One turn sends every row of this set to another row. A few are shown first. Where does it send the rows asked after them?
begit: [ 21.5  15.1 -20.0  21.0 -15.8   2.1 -10.9  -5.9 -22.6  -1.6  11.7   3.4
  13.2  -6.0   4.8 -17.6]
leb: [ 23.8  18.6 -11.2  31.1 -33.7   8.9 -28.1   6.2   5.9  -8.7  27.7   8.7
   7.5   6.0   1.0  -8.6]
liva: [  4.6  17.7 -20.3 -13.7 -14.5  12.2 -20.8  23.8  -0.6   3.1   8.2  21.0
   8.6  20.9  11.8 -12.5]
pobu: [  0.4  25.7 -21.2  -2.7 -20.4  -6.1 -14.0  14.1  10.7   0.0   9.2  26.2
   9.0  20.8  -3.1  -5.9]
gova: [ 20.5  19.6 -25.3  22.1 -10.5   1.4 -19.8  14.6   6.0 -12.1  23.9 -12.9
  -6.2  26.4   9.9 -18.4]
rap: [ -2.7  13.3 -17.9  -4.2   2.5  -2.1 -11.1   1.6  19.9  10.1  27.9   5.4
  -0.9  22.5   2.9  -8.3]
sig: [  6.9  -6.2 -36.8  20.9 -15.7   8.9 -14.3  14.1  22.1  11.2   6.7 -13.5
  -6.4   9.5   4.3  -4.6]
kete: [ -1.3   6.8 -22.7   0.5  15.4  10.6 -19.0  10.9   3.6  17.1  17.5  -2.2
   2.0  18.8  12.8  -7.9]
gul: [ 13.2  15.3 -25.3  15.7 -12.1   5.3  10.8  15.9  21.4  -8.9  15.9  -3.1
  -9.1  15.4   3.6 -16.6]
peser: [ 16.4   5.7 -11.4  -1.1 -28.8  12.5 -20.5  -7.7   8.2   6.5  13.9  16.3
  11.6 -13.3   8.8  -7.9]
gakor: [ 21.3  10.8 -29.2  15.2 -15.3   8.7 -25.3  -2.8 -17.0   7.7   5.1   2.7
  18.4 -10.1   4.5 -12.2]
Kovoz: [ -4.1  12.0 -19.1  11.5 -29.7 -17.3 -13.1   5.0   0.6  -0.4  16.3  15.7
   1.1  26.5  -3.2  -8.2]
sena: [ 13.4  19.8 -33.7  32.5  -2.5   2.1 -27.4  15.6  14.3  -0.1   4.8 -10.3
   0.4  13.8   2.6   2.0]
fomem: [ 23.6  21.1 -25.2  16.4 -21.2  26.1 -10.9  19.7  14.4   2.7   8.9  16.2
  14.8  -8.6  -1.5  -9.7]
ked: [ 12.1  -2.3 -14.6   9.6 -14.9  20.7 -26.0  18.4  20.9   0.5  18.0  -7.5
 -10.9  14.1  22.2  -5.6]
sorif: [ 16.4  14.6  -0.7   8.4 -26.0   6.2  -9.9  -9.6   3.5  -5.2  16.4  20.1
   8.2 -10.0   9.2  -7.2]
tebap: [ 17.6   5.2 -26.2   3.4 -23.0  12.9 -27.0  -4.4  -0.4  13.0   5.9   8.6
  17.1 -14.7   3.8  -8.2]
muga: [ -2.0  13.3 -23.1  -6.7  11.5   7.4 -14.3   8.5  17.1  16.0  18.4   5.7
   3.0  16.9   6.4  -5.7]
lebu: [ 23.8  13.5 -24.7  15.0 -38.5  13.8  -9.2   9.7  14.6  -1.7  26.0  11.4
   9.0   1.4  -6.1 -20.6]
Fubim: [ 12.3  20.8 -11.3  15.7  -2.8  16.8  -8.1  21.2  29.2  -7.4   7.6   6.0
  -7.1   7.8  14.4   2.2]
Kevup: [ 17.7  -6.7 -21.7  34.0 -29.6  21.3  -7.6  12.4  -6.1   5.5  14.6   0.3
   3.6  -2.8   4.7 -14.2]
nef: [ -6.7   0.8 -18.3  20.7  -8.1   4.1 -13.3  18.2 -16.5  10.3  -6.7  11.4
   2.9  14.9  10.1   2.5]
Kar: [ 19.1  17.0  -7.3  19.5 -19.8   0.4  -0.3  -8.9 -10.9  -7.7  14.8  13.6
   8.6  -7.8   5.0 -12.6]
Sula: [ 16.4  12.1 -16.8  46.0 -25.5   8.9 -13.9   8.2   3.2   0.3  10.4   8.2
   7.0  -4.8  -4.7   0.3]
Bekag: [ -1.4  -2.4 -24.9  -2.8 -13.0  14.9  -8.3  24.1 -11.1  12.1  -0.2  12.3
   5.4  15.7  12.8 -11.7]
Nasi: [ -4.3   1.7 -21.5  12.6  14.3   2.9 -10.1   5.8  -2.8  16.2  18.7  -7.0
  -2.4  20.4   9.5  -7.7]
tano: [ -4.7   4.4 -11.1  24.8 -19.3 -10.2 -24.6   8.2 -14.9   0.8   9.8   9.5
  -0.2  25.6   8.6   0.5]
govek: [ -3.7  15.2 -10.6   9.2   5.3  -8.6 -14.5  -1.4  12.6   5.4  28.7   3.4
  -3.2  25.4   5.3  -4.0]
fetep: [ 25.6   8.9 -15.8  21.4 -19.5  33.2 -24.3  21.2  -4.4   0.8  15.0   6.2
   9.5  -2.8  13.6 -12.7]
foto: [ -5.7  10.2 -15.1  19.5  12.3  -7.1  -8.8   0.0   3.3   9.2  19.9  -1.4
  -3.4  21.7   5.1  -1.8]

Nasi -> foto
gul -> Fubim
Now these:
fomem -> fetep
sorif -> peser
nef -> tano

